One turn moves each row of this set onto another row. After a few examples, where does it send each row asked below?
baz: [-11   8 -20  -6   8  16  -1   2  34  -2  18   9  -3 -25 -33   7  33  -1
   2  -8  31  19   4]
gufe: [ 21 -15 -17   2 -26  -3 -13  11  10  -6  23 -14 -16 -20  -5 -13  28  26
 -31   7   5  11  23]
tunap: [  6   7  10  33   7   9  19 -15  24  -4  -1  -2  -1 -12  -5 -21  21   0
 -28 -14  -7   1  -8]
Gope: [  6  11   9  47 -13  -1 -19 -12  28 -12   4  -4   1   0 -12  -6  12 -10
 -27 -17  -3  -7   0]
zafov: [  7   7  -1  -1  10  31 -22   7  14   0   9   8 -13 -18 -16 -16  28  26
 -62   3  30  13 -15]
Kiz: [-12  26 -10   9 -31  20 -10  10  13 -19  16 -18 -24  15 -29  -1  26   6
 -17  11   9   1 -24]
Livo: [ 33  -3 -26  10 -16  20  -3 -23  26  -5   4  15  -5 -26 -12  28  22  -9
 -11   6  18   4 -11]
duniv: [ 22  14 -30 -12 -20  25  -3 -27  19  -5   8   8  -6 -22 -20   5  19  -1
   0   2  24  16 -11]
tek: [  3  15  12  36  -9   1   3 -19  24  -9  20   3   4  -1 -14 -29  19   5
 -34 -24   5  -3  -2]
nozes: [-18  21 -15  -1 -21  24  -4   4  12  -1   6 -16 -28   8 -25  -3  32   2
 -15  14   4   8 -26]
disap: [-10  -1  -8  30 -28   4 -25   2  23   2  21   9 -21  10 -22  20  39  -6
 -37   6  11 -12 -21]
Funi: [-25 -16  -1  14   1  20  -7 -15  22 -19   8  19  -3 -31 -11   7  10  26
 -39  -3  -8  -2 -18]
Tozig: [ 31   6 -24  13 -31  12 -19 -25  25 -11  25  22   0 -13 -21  20  21  -4
 -15  -6  31  -1  -5]
dul: [ 20   7   3  17   3  35 -17  18  15 -24   5  -4  -9 -12 -15  -6  18  29
 -61   6  27   4 -13]
bir: [  3   8 -13  19 -10   6 -16   9  40 -24  34  11   3 -11 -38  16  25  -1
  -8 -14  38   3  10]
lomep: [ 17  -2   0  17   8  31 -31  17  19 -10  -9  -1 -13 -19  -9  10  20  15
 -59  11  22   4 -14]
zel: [ 18 -15 -20   1 -28  -2 -19  11  10  -4  19 -15 -17 -19  -6 -12  26  21
 -28   9   4  12  23]
vive: [  6  12  -7  -3   8  37 -32  13  12  -2 -10  -7 -16 -19 -14  -6  19  17
 -49  11  23  16 -15]
Kinab: [ 43   4 -18  11 -17  24  20 -18  23 -23  19  12   0 -22 -14  12  22   9
 -13   2  24   1 -13]
kop: [  7   5  -1  11  -2  24 -46   8  18  -1  11  11 -11 -12 -17  -2  23  17
 -64   0  33   5 -10]
dal: [  4  23   7  30  -8  13   1  -9  22 -17  -6 -21  -2  -4 -12 -19   8  -4
 -13 -12  -8   4  -4]
peda: [-11  27   3  18 -10   7 -12 -22  22   1   5  -8  -1  -2 -17 -31  15  -4
 -17 -19  -1   9  -3]
Ketep: [ -6  -5  -8  30 -17  10 -13   5  23   1   4   2 -25   3 -15  27  39  -8
 -32  15   2 -10 -24]
Kesen: [ 21 -18 -18   8 -26  -6 -16  12  12  -4  20 -11 -17 -20  -3  -7  29  23
 -32   8   3   9  24]
sunez: [ 33  20 -24   5 -32  24  -7 -16  20 -29  18   1  -1 -12 -23  11  11   4
  -3  -1  26   5  -9]
kugib: [ -9   4  -3  13 -13  14  19  -1  17  -1  31  11 -20   5 -21  -9  48  16
 -42   5  14  -4 -27]
moki: [ 20 -15 -19   4 -28  -2 -18  12   9  -6  18 -17 -19 -19  -4 -10  26  21
 -28   9   3  11  24]
sib: [ 10  12 -11  17  -6  18   0  18  35 -38  24  -4   3 -14 -35  16  19   5
   1  -7  32   5   6]
Rali: [ 20 -19 -18   7 -25  -5 -16   9  12  -2  20 -11 -17 -21  -2  -9  30  21
 -32   8   3  10  24]
Zufiz: [-31   6  -1   3 -15  23 -14 -14  18 -32  21  10   0 -18 -23 -10   3  35
 -32  -8   0   4 -16]
musi: [ 12   0 -11  19  10  19  17  18  37 -28  14   1   0 -24 -26  21  28   3
  -4  -2  25   4   2]
vute: [ -6   6 -13   5   0   8  -2   1  37  -8  37  20   1 -18 -36   2  34   5
 -12 -17  39   9   6]
zudu: [ 11  19  -1   8  -9  31 -44  18  14 -19   7  -7 -10  -7 -22  -8  13  22
 -53   4  30  10  -9]
Zuvek: [-20 -11   3  23 -12  17 -14 -12  23 -34  21  18   2 -20 -17   6   5  32
 -43  -8  -2  -9 -14]
vilu: [ 28   8 -21  -1 -18  17   8 -30  22  -6  30  26   0 -19 -20   0  29   9
 -19  -6  32   7 -10]
ritoz: [-23  -5  -2  18 -16  21 -27  -6  22 -36   3   2  -2 -21 -16  15  -5  21
 -28  -1 -11  -4 -15]
laki: [ 20 -17 -17   2 -24  -2 -10  12  10  -5  21 -14 -18 -19  -4 -13  27  26
 -31   8   4  11  22]
sono: [-36  -3  -7   6 -12  19 -33 -17  20 -16   6  12  -5 -24 -18   6   2  19
 -29  -4  -6   3 -14]
ridug: [  1  -4 -18   9  13  16   2   9  38  -7   5   7  -5 -30 -25  24  32  -7
   0  -1  23  11   2]
rafe: [ -5   6   4  31  -1   1 -15 -22  27  10  -6   3  -4 -11  -7  -8  20 -16
 -24 -15  -6   2  -3]
rava: [-25  -1  -2   7  -5  29  -2  -8  17 -34   3   1  -5 -26 -16  -2   1  34
 -28   0 -10   4 -21]
lus: [  3   3   0  23 -13  17  26   9  17 -17  26   0 -21   6 -18  -1  43  18
 -40  10   9  -9 -28]

rafe turns into tunap
Rali turns into laki
And these:
vilu turns into duniv
kop turns into zafov
Zufiz turns into sono
ridug turns into musi
Ketep turns into lus

